In the rows, zero is written as 128.
Each named move below is a turn or a mirror, shown by a few rows before and after it. Which moves, in which order, take the first row of each later pair to the second? The first pair is answered.
Rutud (before => after):
[107 131 112 137 135 155 106 149 117 137 128 127 150 123 125 116 135 115
 149 117] => [121 130 116 135 136 155 112 122 117 142 141 122 151 137 139 131 137 124
 154 107]
[102 135 126 130 138 138 106  98  70 155 142 159  96 125 113 159 136 203
 113 140] => [ 89 143 122 135 135 139 104 129  73 145 122 162  95 106  96 138 123 193
 109 151]
[143 133 123 116 147 130  92 149 112 159 104 163 158  99 119  92 113 120
 117 154] => [172 119 127 106 151 123 101  92 110 174 131 152 162 133 151 131 131 134
 130 127]
[ 71 140 114 110 111 104 115 121 141  99 120 109 101  73 113 111 153 116
 119 163] => [104 129 120  95 115 102 130  62 134 119 158 101 107 105 145 154 176 133
 130 135]
muk (before => after):
[183 133 117 131 130 137 101 116 112 170  95 161 138 152 144 153 150 130
 117 100] => [189 110 127 128 125 137 150  96 112 170 110 126 117 166 107 146 134 134
 119  99]
[131 119 157 117 142 123 158  79 118 143 148 121 102 125  92 100 133 188
 121 110] => [ 84 157 136 157 121 123 130 101 142  99 132 109  79 136 133 140 164 173
 141 107]
[146 135 106 171  95 142 101 119 135 141 110 153 124 163 182 132 124  97
 117 145] => [177 111 122 143 110 143 123 104 122 166 120 156 139 153 157 100 101 110
 103 145]
[ 89 132 106 157 112 150 118 173  91 102 100 126 103 145 105 163 148 154
 113 149] => [114 124 108 126 137 152  91 177  76 132 101 165 132 123 103 136 137 156
  94 151]
nif (before => after):
[ 99 120 129 145 131 130 111 116 118 137  99 150  75 134 128  85 149 140
 130 133] => [138  98 142 117 134 122 127  92 137 143 118 136 100 148 140  70 148 118
 134 123]
[108 167 119 133 137 125 121 107 143 132 127 172 143 118 138 106 131 163
 174  90] => [132 157 124 124 138 121 125 107 157 140 134 167 156 120 147  99 129 148
 176  83]
[164 139 107 128 126 103 108 167 116 118 138 144 122 144 129 130 110 131
 118 106] => [153 143 111 132 121 100 126 142 112 118 152 134 103 152 119 138 115 160
 121  99]
[ 97 136 110 159 114 140 130 132 109  98 123 124  87 164 105 160 130 166
 128 128] => [176  97 127 111 125 128 151 109 146 119 143 107 149 181 138 136 130 105
 137 113]
betu (before => after):
[ 75 172 138 147 124 109 100  91 144 109 146 132 100 129 170 169 166 169
 151 104] => [ 98 156 122 157 117 116 120  89 130 112 145 115  92 159 164 191 164 168
 152 103]
[156 112 130 118 132 118 127 124  81 149 123 118 112 139 171 175  93 178
 137  83] => [160 101 117 131 117 126 155 155  87 121 104  92 101 151 153 172  81 150
 136  95]
[167 138 104 121 119 132  97 147 161 130 118 143 157 118 159 101 116  94
 134 146] => [167 142 108 117 128 133  89 130 153 142 133 158 164 116 169 108 121 109
 130 139]
[158 129 140  88 130 137 115  98 119 160 126 138 138 101  89 123 135 167
 120 164] => [173 116 128  95 126 143 132  96 108 157 124 121 128 120  81 140 129 164
 119 166]
zizu (before => after):
[112 113 131 150  89 132 137 165 135  89 147 127  77 154 123 146 103 175
 117 138] => [114 108 146 134  87 123 154 146 151  91 164 116  84 151 122 131 103 174
 123 131]
[150 144 152 107 141 127 143  72 127 145 150 119 130 129 137 125 144 145
 137  97] => [155 142 161  95 148 123 128  93 146 147 142 129 153 111 137  96 139 119
 131 111]
[151 128 113 134 120 142 114 159 123 118  99 139 144 142 131 134 120  82
 116 142] => [146 130 104 147 117 147 117 151 107 119 103 131 124 157 130 163 130 103
 121 137]
[140 130 139  95 121 136 116 102 123 169 157 135 157 132 138 139 136 154
 138 130] => [145 130 145  91 129 135 109 110 128 170 151 141 164 126 141 125 135 141
 136 134]
Then:
Each pair is two moves apart.
[ 75 151 134 168 111 167 131  83 121  96 135 143  81 158 114 152 107 156
 130 124] => [ 72 141 154 153 108 157 151  71 140  94 151 132  90 150 107 124 106 150
 135 119]	Rutud zizu
[119 131 190  73 151 101 121  70 160 141 164 119 157  97 125  61 158 130
 134 114] => [103 136 162 112 130 113 142  47 156 111 174  80 112 158 148 145 183 146
 157 101]	betu muk
[ 95  99 168 153  76 119 119 114 122 161 125 176 132  74  65  63  92 155
  74 139] => [ 67 103 152 188  58 125 147 118 128 125 119 135  88 102  50 102  98 156
  90 140]	zizu muk
[117 123  81 114 121 152 119 128 118 122 129 118 110 137 122 156  83 189
 100 117] => [158 101  95  91 125 138 131 108 144 129 147 106 147 151 147 148  85 156
 106 101]	muk nif
[105 189 115 136 123  91 100 152 127 105 122 142 161 115 161 153 147 113
 119 106] => [112 166 121 130 114  86 157  92 116 110 155 102 128 148 135 172 148 145
 131  85]	nif betu
[113 150 113 123 151 140  93 121 109 162  90 212 125 119 116 150 143 179
 100 144] => [122 138 131 116 151 135 122  70 114 166 126 197 118 136 126 162 148 197
 108 127]	Rutud zizu
[186 104 115 123 130 156 136 111  66 160 123 146 162 152 131 157 132 136
  97 154] => [154 110 117 137 109 153 151 173 105 121  90 119 161 130 105 109 113  78
 101 175]	betu betu
[118 117 161  61 108 133 137 159 186 101 169 141 141  52 124  97 121 115
 105 148] => [101 127 171  64 107 129 136 120 189 103 193 139 128  58 140 114 136 149
 118 129]	muk betu
[157 100 113 141 136 163 144 137  92 102 117 137  72 150  88 178 117 151
  93 142] => [190  81 129 115 140 150 159  93 122 112 153 118  96 170 129 181 132 133
 112 116]	muk nif
[179  89 129 116 148 111 163  86 131 161 121  77 125 194 125 145 128 118
 105 130] => [138 118 123 141 129 104 145 115 171 117 107  62 120 193 160 150 150  81
 130 130]	zizu muk
[149 107 147 131 124 124 170 143 172 122 120  99 147 116 101 118 141  84
 144 103] => [154 122 141 124 141 125 126 160 159 137 112 139 173  98 125 112 145  83
 129 107]	muk muk
[178  97 141 125 153 143 146 104 111 139 133  76 172 185 202 162 131  92
 144 100] => [ 93 142 122 175 140 155 134 111  73 113 118  87 107 176 181 203 139 158
 149 110]	nif zizu
[189 124 101  84 171 139 104 130 112 152  89 154 150 104 114 142 115 133
 118 127] => [147 116 112 103 133 129 174 144 155  97  87  85 107 111  69 121 106 109
 144 132]	muk betu
[ 89 142  97 157 111 133 100 131 131 106 103 155 115 122 134 170 135 129
 103 136] => [143 110 104 124 129 140 110 118 101 148 114 174 138 116 104 143 110 143
  82 140]	muk betu
[ 69 160 141 108 143 123  70 114  96 163 123 198 115  88 103 116 127 214
 125 130] => [ 84 121 165  85 129 106 144  89 118 158 144 149 103  93  56  75 105 203
 131 129]	muk zizu
[155 102 133 121 131 133 164  94 126 126 163 106 112 155 149 147 121 120
 140 116] => [135 122 138 132 123 123 139 118 156 106 152 107 125 145 174 139 133  88
 147 120]	zizu muk
[153 138 149  98 129 129 123 117 130 138 161  99 156 119 125  87 116  82
 101 125] => [ 94 163 132 137 122 145 118 120  88 127 151 108 100 118  87 120 114 146
  97 131]	zizu nif
[141 134 134 108 142 129 101 160 137 145 111 155 154  98 131 105 126 116
 115 140] => [150 109 125 113 138 140 148 144 108 148 116 129 117 123  83 120 110 148
 113 141]	zizu muk
[ 93 150 156 132 121 126 117 107 131 125 140 138 123 120 151 149 144 163
 150 110] => [114 131 136 149 113 138 148 119 121 116 130 108 110 156 135 175 132 151
 151 114]	betu betu
[153 106 153  88 162 141  71  99 166 131 151 177 160 102 104  80  96 143
 121 111] => [105 135 129 128 155 154  57 121 131 115 127 188 115 103  87 117 100 186
 114 118]	nif zizu
[157 124 109 119 135 140  95 161 155 117 104 114 168 136 170 140 142  64
 129 120] => [159  93 119 113 121 138 164 134 158 109 120  68 133 160 128 136 123  78
 139 115]	muk muk
[108 141 149 114 131 113 104 109 168 146 130 143 152 126 132  89 127 126
 126 125] => [122 121 144 112 133 120 137 115 148 150 127 127 139 134  91  81 108 131
 119 132]	zizu muk
[137 149 128 111 146 102 114 122 107 155 124 112 161  97 149  87 145 101
 158  85] => [148 121 125 110 144 109 150 121  92 156 124  90 145 108 103  81 122 108
 150  90]	zizu muk
[155 134 120 100 147 117  70 130 106 169 115 200 159  98 147 124 127 139
 101 122] => [185 107 106 104 137 122 110  87  84 173 134 168 134 147 140 173 132 164
 105 110]	betu zizu
[111 126 167 120 119 115 153  79 146 119 185 120 116 129 160 129 153 149
 154 107] => [111 128 175 107 122 113 132 127 170 116 159 134 143  87 153  74 138 111
 146 128]	zizu Rutud
[137 115 115 138 120 139 165 114 118 131 126  98  92 153  96 117 122 152
 133 118] => [154 118 112 122 129 136 120 158 147 130 106 127 148 123 133  78 124  89
 127 134]	nif betu
[126 120 153 123 126 128 146  92 122 135 150 120 110 126 114 131 123 155
 141 122] => [106 143 155 130 123 115 126 101 149 121 150 123 117 119 147 134 138 138
 150 116]	muk zizu
[148 116 118 145 120 125 154 149 155  98 112  97 123 147 130 120 118  85
 137 141] => [ 83 143 138 153 122 114 140 133 154  98 124 112  96 113 116 110 127 135
 143 137]	betu nif
[105 153 116 155 131 130  93 146 106 110 132 173 121 114 167 145 143 155
 123 113] => [ 96 142 139 139 120 122 122 170 133 101 126 158 123  80 119  80 114 136
 121 131]	nif Rutud
[164 131  98 147 142 140 104 147 105 150  99 142 148 144 164 171 125 117
 122 124] => [155 124  98 155 129 139 130 135 105 135 107 115 126 164 154 188 128 127
 131 119]	betu zizu
[146 141  99 135 135 137  74 160 119 138  94 178 154 112 153 136 117  97
 115 140] => [169 132  99 132 137 136  89 105 109 153 132 166 142 150 175 178 137 123
 128 112]	Rutud zizu
[149 116 165 105 124 124 139 162 128 163 131 134 127  97  64  69  92 133
 113 144] => [163 145 126 126 131 142  72 196 112 164  99 167 144 103 117 114 112 114
 103 151]	Rutud nif
[173  94  99 141 133 142 131 135 102 127 122 134 156 128 129 139  86  84
 110 129] => [179  92 106 134 133 132 134 113 110 129 144 129 166 137 152 145  97  84
 123 117]	betu Rutud
[ 82 145 125 129 122 116 119 117 166  97 125 126 115 116 142 130 143 127
 129 123] => [130 124 124 102 149 124 108  90 130 145 135 160 140 119 142 131 135 152
 107 121]	muk betu
[ 90 152 142 146 118 109 135 156 130 115 117 131 116 123 132 117 146 130
 140 135] => [123 138 160 116 131  99 142 119 135 137 145 128 143 128 155 114 156 133
 139 118]	betu nif
[ 88 135 133 133 125 110 137 113 134  79 102 136  99 116 144 128 162 101
 158 118] => [101 130 130 130 127 113 127 124 141  80  93 139 115 119 150 122 161  85
 155 120]	nif nif
[153 104 153 133 120 140 163  68  99 138 149  98 149 140 130 159 106 135
 131 103] => [ 84 151 135 177 104 145 118 161 118  96  91 114 138  98 130 143 106  96
 133 133]	muk Rutud
[137 156 121 107 152 131  88 158 106 136 116 152 157 163 174 142 129 123
 143 120] => [143 143 114 111 149 137 114 135  97 134 127 133 142 188 167 165 131 138
 150 110]	betu zizu
[102 128 125 118 125 122 119 102 109 156 158 180 128 124 117 132 142 147
 158 122] => [111 123 107 134 115 131 128 106  99 149 153 165 117 150 122 166 145 143
 164 122]	betu muk
[ 74 140 125 159 115 123 150 112 146  98 143  92  81 149 136 167 144 142
 160 116] => [ 70 134 148 140 108 110 153 131 179  94 140  92  97 117 118 109 130 116
 157 126]	zizu Rutud
[ 89 149 123 153 123 134 118 120 107 117 131 132  90 118 108 149 129 175
 121 133] => [ 86 160 138 142 127 125  95 112 125 122 143 146 111 108 137 141 145 172
 128 128]	zizu muk
[183 142  92 157 119 145 138 174 134 147 112 117  89 164 169 198 106 149
 115 127] => [181 141  98 152 112 140 152 170 154 136 116  99  96 164 178 194 111 127
 129 120]	betu Rutud
[124 115 124 175 125 122 133 158 135 113  95 102 147 146 107  94 124  44
 131 132] => [140  99 143 154 125 116 168 123 138 119 124  79 147 157 103  91 122  53
 141 116]	nif nif
[133 120 144  96 141 131 136 126 138 150 136 129 160 107 118  69 115 119
 109 131] => [144 122 133 100 146 139 120 137 131 158 124 149 167 110 134  79 121 113
 106 134]	Rutud zizu
[175 131 141  92 154 130 125 123 166 125 135 140 172 103 161 116 126  91
 129 139] => [184 137 127 105 156 143 107 133 144 133 122 157 172 110 169 141 128 102
 116 141]	betu zizu
[103 111  82 145 109 111 140 160 176 134 141 116  90 120 125 129 149  66
 147 119] => [100 117  76 153 113 114 128 155 162 138 142 126  86 130 140 151 160  73
 151 114]	Rutud nif
[125 158 153 114 114 123  96 113 144 141 139 144 120 110 160 123 136 148
 135 120] => [112 158 137 131 109 132  97 155 130 128 107 142 109  98 124 111 119 137
 121 142]	betu Rutud
[178 110 126 138 147 125 195  74 117 143 125 111 125 164 144 146 107 134
 122 118] => [173 141 118 140 161 131 117  98 112 148 105 161 163 141 195 155 132 123
 115 126]	muk muk
[ 99 129 133 114 115 120 150 155 166 132  96 120 142 118 108  86 112 101
 122 156] => [112 114 143 102 118 117 166 133 170 136 113 109 141 127 109  86 113 106
 128 151]	nif nif
[118 155 145 124 148 115  87  59 136 151 181 153 137 122 195 180 179 173
 142  87] => [ 77 154  99 174 119 146 102 219 121  98  70 134 102  89  81 124 111 116
 110 161]	betu Rutud
[140 113 135 117 156 117 158  67 104 155 152 128 126 137 134 111 125 155
 143 111] => [153  92 131 111 148 120 174  95 123 145 138 106 136 139 122  85 115 112
 140 119]	betu zizu
[119 132 115 144 129 130 147 139 129 126 117 126 103 135  89 134 108 156
 110 136] => [121 122 132 127 126 118 159 125 146 126 133 119 112 134  88 114 111 153
 116 129]	zizu zizu
[114 116 122 132 126 126 151 141 140 128 142 157 147 104 126  99 131 105
 146 132] => [113 115 127 135 122 119 166 116 134 128 160 149 135 115 119 111 131 124
 149 118]	betu muk
[ 95 150 147 117 123 127 136 169 186 109 105  98 144  89  93  60 128  82
 180 105] => [ 74 177 161 108 141 119  92 128 164 143 133 144 144  61 115  75 147 147
 176  93]	betu nif
[109  88 123 116 141 151 171 132  81 101  98 107  72 142  82 118 101  92
 108 105] => [103 120 109 134 142 150 127 105  87  95 112 121  82 170 166 186 146  90
 131  84]	muk Rutud
[172  80 146 111 110 109 177 130 184 101 136  60 143 161 139 111 113  88
 134 126] => [131 114 172 100 120  96 133 150 201 104 130 101 163 100 145  59 113  90
 130 134]	Rutud betu
[133 143 174  89 168 118 102 149 123 168 124 158 152  86 119 102  99 119
 119 161] => [135 124 179 105 144 109 177  84 136 140 166  82 102 148 118 153 114 137
 155 133]	Rutud muk
[131 100 145 136 136 155 166 124 133 125 108  95 109 122  80 123 126 113
 127 156] => [130 103 152 133 136 144 168 124 150 118 115  90 117 120  87 116 130 104
 136 152]	Rutud betu
[135 102 120 133 118 150 142 149  69 127  93 109 138 175 141 177 125  93
 142 125] => [140 107 131 125 112 140 145 133  93 121 106 101 147 178 162 175 139  81
 154 113]	betu Rutud
[122 145 132 135 135 122 135 141 122 126 154 113  52 146 111 177 113 151
 120 123] => [165 133 137 106 144 115 114 178 163 132 138 120 115 130 151 133 109  70
 116 134]	zizu nif
[115 156 144 126 138 121  53 141 128 140  92 184 160  75 148 108 139 131
 108 136] => [163  93 156 109 136 129 159  63  93 159 139 122 116 138  82 131 116 182
 107 115]	betu muk
[112 123 139 102 135 124 138  59 129 139 175 144 137 150 179 140 154 132
 163  91] => [119 106 150  89 130 117 153  65 147 131 173 132 146 135 162 100 139  99
 165 100]	zizu muk
[130 113 167 129 129 134 133  84 149 118 153 124 134 161 160 153 153 121
 118 120] => [120 126 136 155 119 153 109 148 143  96 108 130 133 155 158 160 146  94
 108 147]	betu nif
[ 49 157 160 150 105 104 156 114 158 112 146  99  87  95  88 113 134 181
 136 133] => [ 48 175 163 145 113 101 106 146 173 115 127 141 124  66 130  95 145 153
 132 139]	zizu muk
[193 118 153  81 166 125  99  64 137 180 181 156 181 110 155  95 135 146
 115 127] => [ 96 127 145 136 115 127 164 157 172  92 130  83 103  87  59  52  98 115
 128 167]	muk Rutud
[ 78 158 108 139  97 128 120 146 151 127 130 131  83 130 110 139  97 168
 169 123] => [ 87 156 117 131 106 127 117 118 149 139 148 132  84 140 130 151 110 180
 172 111]	betu Rutud
[ 85 160 166 139 137 121 110  88 115 141 162 143 132 102 152 154 161 159
 138 115] => [109 155 164 126 138 122  91 146 140 134 127 150 171  77 150  99 145  93
 129 135]	nif Rutud
[138 118  88 146 143 143 140  95 128 133 135  97 100 167 126 164 142 156
 151 141] => [148  98 112 125 141 133 169 104 153 129 139  81 112 153 100 110 123 132
 150 147]	Rutud nif
[121 128 129 118 120 122 128 140 145 117 115 128 134 123 131 111 125 108
 132 138] => [116 136 110 137 117 135 120 141 122 114 106 131 118 135 130 141 126 124
 132 141]	zizu zizu
[124 138 108 154 124 154 123 125 127 127 128 123  90 159 140 160 139 151
 146 136] => [132 131 117 137 121 151 122 174 153 119 100 127 118 131 122 104 117  99
 136 160]	nif Rutud
[129 160 127 133 143 133  92 102 124 135 115 141 122 154 150 177 147 134
 159 115] => [139 157 124 130 142 134  85 110 126 135 112 143 133 154 156 176 147 125
 160 118]	nif nif
[ 73 179 132 151 134 135  52 136 133 120 112 195  97  84 178 149 143 166
 156 136] => [159 114 161  96 141 113 111  53 173 143 174 149 138 127 210 142 153 133
 172  99]	zizu nif
[120 122 142 116 103 110 194 125 149 118 136  83  94 122  87  94 128 149
 137 152] => [ 90 162 130 140 101 109 140 172 173  93 108 105 111 104 137 102 148 111
 147 161]	zizu muk
[113 150 107 124 110 129 126  99 115 137 120 119 126 136 143 161 152 137
 144 126] => [149 131 116 101 117 127 129  97 118 153 124 124 158 133 146 139 141 119
 134 128]	nif muk
[114 135 168 125 164  93 106  97 112 155 163 137 130 104  69  83 122 193
  96 104] => [136 134 174 116 168  92 102  82 112 166 173 143 142 112  88  92 124 186
  99  95]	zizu Rutud
[144 107  98 138 130 162 145 119  73 160 121 126  99 143 103 156 126 170
  97 131] => [182  85  96 120 128 157 155 157 113 144 103 103 138 142 115 126 117  94
  98 142]	nif betu
[166 100 126  96 124 138 153  73 104 156 173 123 121 169 116 146 124 173
 126  95] => [119 143  87 154  98 147 110 149 132  93 120 109 111 177 163 186 149 111
 146 111]	betu muk
[124 137 127 128 142 126 123 128 130 111 136 114 145 121 166 178 152 141
 146 115] => [133 135 129 113 154 131 117 164 119 133 116 141 164  83 123 121 122 136
 124 133]	muk Rutud
[153 131 119 114 125 152  61 155 130 148 101 192 176 113 181 139 138 107
 118 140] => [181  66 143  88 113 144 176 126 130 150 127 128 150 129  87  85  89 111
 113 142]	muk betu
[123 103 129 121 112 136 166  77 113 128 148  89  82 151  96 132 151 172
 138 105] => [119  99 150 101 110 122 165 116 152 121 134  98 110 105  78  56 129 127
 134 117]	zizu Rutud
[ 92 150 108 109 148 103 155 122 150 102 167 103 122 139 191 143 139 115
 138 147] => [106 151 108  89 166 108 118 149 133 128 149 146 153 104 188 110 125 115
 112 160]	muk Rutud
[121 125 180 105 128 112 185  58 139 148 169 122 114 105 104  83 127 162
 152 128] => [ 87 143 169 134 103 113 180 105 184 100 140  97 104 107 119  79 133 111
 170 140]	zizu muk
[135  85 121 146 134  90 217 110 133 106 134  69  83 161  90 169 143 104
 145 126] => [174 100  97 133 154 106 130 196 139 121  80 133 157 126 127 145 133  35
 116 153]	nif muk
[ 88 153 149 120 130 114  86 151 147 114 120 156 140  68 134 100 120 145
 141 108] => [101 143 166 104 139 107 103 133 152 120 132 151 152  67 126  83 114 147
 142 101]	nif zizu
[117 152 115 129 125 131 110 151 108 132 119 152 130 117 119 136 127 127
 123 125] => [143 127 127 107 128 129 143 130 108 143 134 139 132 121 103 115 117 129
 115 121]	muk nif
[105 137 146 121 121 132 123 136 155 105 127 122 124 122 143 119 135 127
 131 133] => [119 131 144 113 128 131 118 107 139 124 143 130 123 133 152 138 141 153
 125 126]	betu betu
[145 120 141 118 131 128 122 145 121 119 121 150 139 112  98  92 109 115
  98 140] => [109 144 129 148 113 126 109 159 138  88 115 137 118 126 126 125 133 103
 114 139]	muk muk
[ 70 150 159 131 124 133  81 117 135 147 125 156 115 127 159 123 125 194
 144 134] => [141 112 165  85 136 132  90 121 143 174 126 156 172 126 154  82 110 151
 130 139]	muk nif
[150  74 127 119 146 130 163  97  87 143 150 134 107 137  97 154 132 171
 118 114] => [130  79 150 107 146 118 157 142 116 132 127 141 124  91  68  82 110 137
 109 133]	zizu Rutud
[142 108 158 126 143 104 161 118 141 135 163  95 141 153 113 109 115 118
 112 120] => [115 123 165 124 147 104 141 142 146 136 153 116 146 119 107  81 113 120
 110 131]	Rutud betu
[146 105 118 131 108 124 174 148 137 109 107 103 118 149 105 122 102  90
 129 130] => [132 117 129 126 105 112 163 146 159 106 116 104 131 135 119 101 111  77
 134 129]	Rutud betu
[ 67 156 173 137 140 149 108 115 128 121 150 141 113 107 160 167 165 164
 140 103] => [ 74 148 196 109 144 135 112 115 154 122 161 137 139  88 161 124 156 142
 138 102]	zizu zizu
[149 142 136 110 121 129 132  83 138 120 167 135 146 144 156 181 126 117
 167 102] => [170 126 124 111 123 135 140  96 127 120 157 124 147 158 146 192 115 104
 159 109]	muk betu
[124 135 135 116 136 124 112  95 105 152 142 146 115 126 145 142 140 166
 128 117] => [110 139 131 129 125 123 121  92 115 137 139 129 102 134 142 153 142 161
 134 118]	muk muk
